Some points, one per row:
[24 46 -18 23 19 2 -5 -15 4 32 33 48 40 26 22 -39 -3 15 16 31 36 66 -50 26 37 24 38]
[8 73 -65 21 -12 -54 -2 -6 45 4 -3 -3 -36 -54 31 -4 -1 31 -44 -35 -21 32 -23 34 5 1 -14]
[30 14 48 7 -16 -55 22 -1 4 -66 99 4 -20 17 -4 -14 -1 29 -44 -39 19 -53 -48 60 -44 -33 -4]
[46 23 20 50 6 -4 -26 41 12 14 12 13 57 33 23 -49 9 52 -20 29 71 12 -18 38 17 19 28]
[11 -6 -3 29 29 17 16 -20 11 45 7 38 -1 -5 35 13 -74 -29 36 24 3 9 31 28 44 9 5]
[-17 -39 3 -37 32 26 20 8 1 -11 -22 17 17 -27 39 -7 29 -12 35 -60 5 -28 76 -2 -5 27 42]
[-29 -50 -56 -9 -36 48 -40 4 -46 7 -8 -21 68 41 -88 18 -20 18 7 31 16 -29 -30 -41 -38 -35 4]
[28 20 -64 30 3 6 18 32 12 43 7 22 24 30 21 15 56 31 14 26 -4 30 -20 38 21 19 35]
[18 20 -6 -42 -21 11 -7 18 33 44 -21 7 2 -3 6 14 12 25 -5 20 22 34 -27 -3 -14 57 33]
[45 1 -28 -25 2 -38 42 -43 11 -38 65 15 1 52 14 -9 40 76 1 -19 10 -4 8 34 -16 -19 1]
[14 -44 14 27 46 36 22 -45 -35 24 5 1 32 -38 18 -48 -48 -61 4 -22 -32 0 9 -12 44 2 -13]
[-34 -4 34 46 47 39 49 3 -46 27 16 8 43 -29 14 -4 -42 -31 34 -17 -9 13 17 -28 42 35 -3]
[27 25 -42 -42 25 31 6 5 -19 -1 20 36 -77 8 12 -11 -33 -4 26 30 -44 46 17 6 23 6 25]
Here are 10 more points, each followed by its number:
[6 -18 58 -55 -34 -12 -38 26 23 -24 -11 22 -49 27 1 19 -16 14 -30 42 -32 19 -36 0 -5 -8 5] 0
[-52 -72 31 0 -64 45 -63 17 -71 -4 -24 -50 16 -20 -100 -11 -35 3 -22 32 -7 -23 -55 -72 -62 -95 -11] 1
[6 64 0 -69 -28 -5 -10 11 56 17 -26 -13 12 37 19 48 -15 8 -7 16 -41 33 -5 18 -14 41 13] 2
[-7 -32 -74 66 54 25 55 22 -53 -31 -15 -29 -8 -59 14 21 -54 -67 -33 -52 -40 -36 15 -91 45 -34 -62] 3
[47 -41 -50 -51 52 20 71 12 -27 -4 12 -7 10 -35 22 -27 26 -44 2 -32 -35 -8 32 -10 46 15 -36] 4
[62 29 -45 -68 8 -15 5 33 26 -17 14 38 18 5 10 17 22 -6 8 36 43 1 -5 29 17 22 11] 5
[15 -9 15 -23 10 -39 -7 -9 -22 -26 -26 -71 -19 -24 -39 4 21 23 -75 -10 -6 -74 15 -23 -25 -14 -76] 6
[-15 4 -41 -18 16 -23 -4 37 6 -44 -8 -33 9 -44 -1 29 40 24 -9 -1 49 -55 20 -12 -11 1 -44] 7
[-40 9 -48 -8 -37 -2 0 -44 56 63 -29 -17 50 -21 10 -5 32 44 -11 16 -19 4 21 19 -24 35 20] 8
[19 -1 7 -37 0 -42 -14 8 0 -37 -24 -60 47 -2 -40 18 9 11 -31 -10 -14 -51 27 -30 -33 -27 -67] 9
Which three of these numbered points are nearest to each point below, looking only along the 5 directions in which the first points spread most? Their numbers follow each, nearest first.
[-46 28 8 21 -57 -100 -49 9 51 -88 -104 -92 1 -100 34 -4 35 2 -100 -109 5 6 -24 -59 -27 -84 -112] > 6 9 0
[-13 65 6 -6 1 -47 -14 -56 33 10 -17 -1 -25 -11 43 52 43 12 -18 -37 -29 31 9 26 14 6 -23] > 2 5 0
[-8 -37 22 -22 50 31 60 -13 -33 -11 19 5 1 -13 16 50 -40 -14 8 -24 40 10 12 -29 55 14 -12] > 4 3 7
[-23 33 -23 24 -6 -50 30 -2 -41 -45 88 19 -60 34 -8 -34 1 42 -36 -37 -38 -37 -25 49 -38 -46 -5] > 6 0 9
[-3 16 24 -37 -6 -31 15 83 37 18 57 17 20 6 15 34 43 64 -37 -5 -19 -1 -22 61 -12 -19 24] > 5 7 0
[12 -9 14 19 -38 -7 -36 10 20 -68 -11 26 -10 -49 -3 21 -68 -9 60 52 22 28 -63 13 -13 -20 -4] > 0 2 5
Now 10 new points, numbered from 0 again:
[-49 -52 -8 58 -27 32 -20 -10 -49 25 -10 -19 -20 -1 -79 -37 -21 32 26 33 54 -56 -3 -35 -35 -20 8] 0
[32 58 20 72 -2 -2 20 -6 -13 -15 -10 4 40 13 7 -41 38 -48 29 -35 4 62 18 -42 58 11 19] 1
[-31 21 -61 30 -35 -9 -41 23 18 -58 -7 28 -75 -10 15 -11 -41 -42 16 43 40 37 -36 11 -11 -24 -5] 2
[40 -13 -26 24 31 -18 43 2 9 -25 48 38 -16 50 27 7 23 15 17 -49 -1 3 18 42 -8 0 29] 3
[51 -12 -19 -15 31 -18 36 -8 4 -42 29 29 -56 47 32 -21 26 22 2 -38 -38 -23 45 27 -6 15 25] 4
[37 -22 12 -5 49 14 45 -13 -35 -18 8 10 48 19 11 83 5 -40 20 -22 -40 -7 33 -4 44 -2 -11] 5
[-24 -64 31 20 54 44 50 19 -56 -12 -5 -14 0 -29 10 40 -19 -71 -7 -38 -41 11 -25 -56 48 -1 -47] 6
[25 -28 -8 -16 -3 -44 -16 46 6 -34 -24 -54 -23 -28 -14 101 30 39 -37 -6 -34 -63 15 -20 -26 -6 -65] 7
[8 -8 -9 42 6 52 -4 18 -25 40 7 27 -2 15 -39 -37 -24 -11 -11 -16 -33 -30 17 -19 -22 -31 57] 8
[3 -15 36 -16 -36 51 -60 -64 -30 25 -5 -17 13 33 -67 28 -35 -14 -24 28 56 -21 -40 -34 -35 -29 14] 9
The same question for these:
[11 46 10 -5 -18 5 -34 -50 38 -14 6 32 -1 34 11 58 13 -10 17 34 -31 22 -12 18 -4 16 17] > 2 3 8
[-31 -89 15 -34 -38 33 -45 -38 -26 2 -18 -28 36 35 -70 12 -13 19 -2 34 6 -21 12 -27 -39 -57 21] > 0 9 8
[-82 -3 -3 -22 -56 -25 -45 -21 48 -58 -25 24 36 1 -20 -25 -59 -69 -17 46 51 8 -66 11 -32 -41 -32] > 9 8 0
[-22 -32 -11 32 -32 34 -40 -12 -50 23 3 -17 2 -27 -95 -15 -26 -2 -24 35 -28 -29 -18 -45 -46 -58 4] > 9 0 8
[-29 -31 0 33 37 41 38 36 -18 1 3 17 -3 -7 17 -22 -39 -74 52 5 -3 13 -4 -7 37 4 -1] > 6 5 8
[11 -38 58 -12 37 43 33 -30 -18 27 13 26 38 -59 30 2 -8 -25 0 2 -2 10 2 -11 39 -6 -1] > 5 1 6
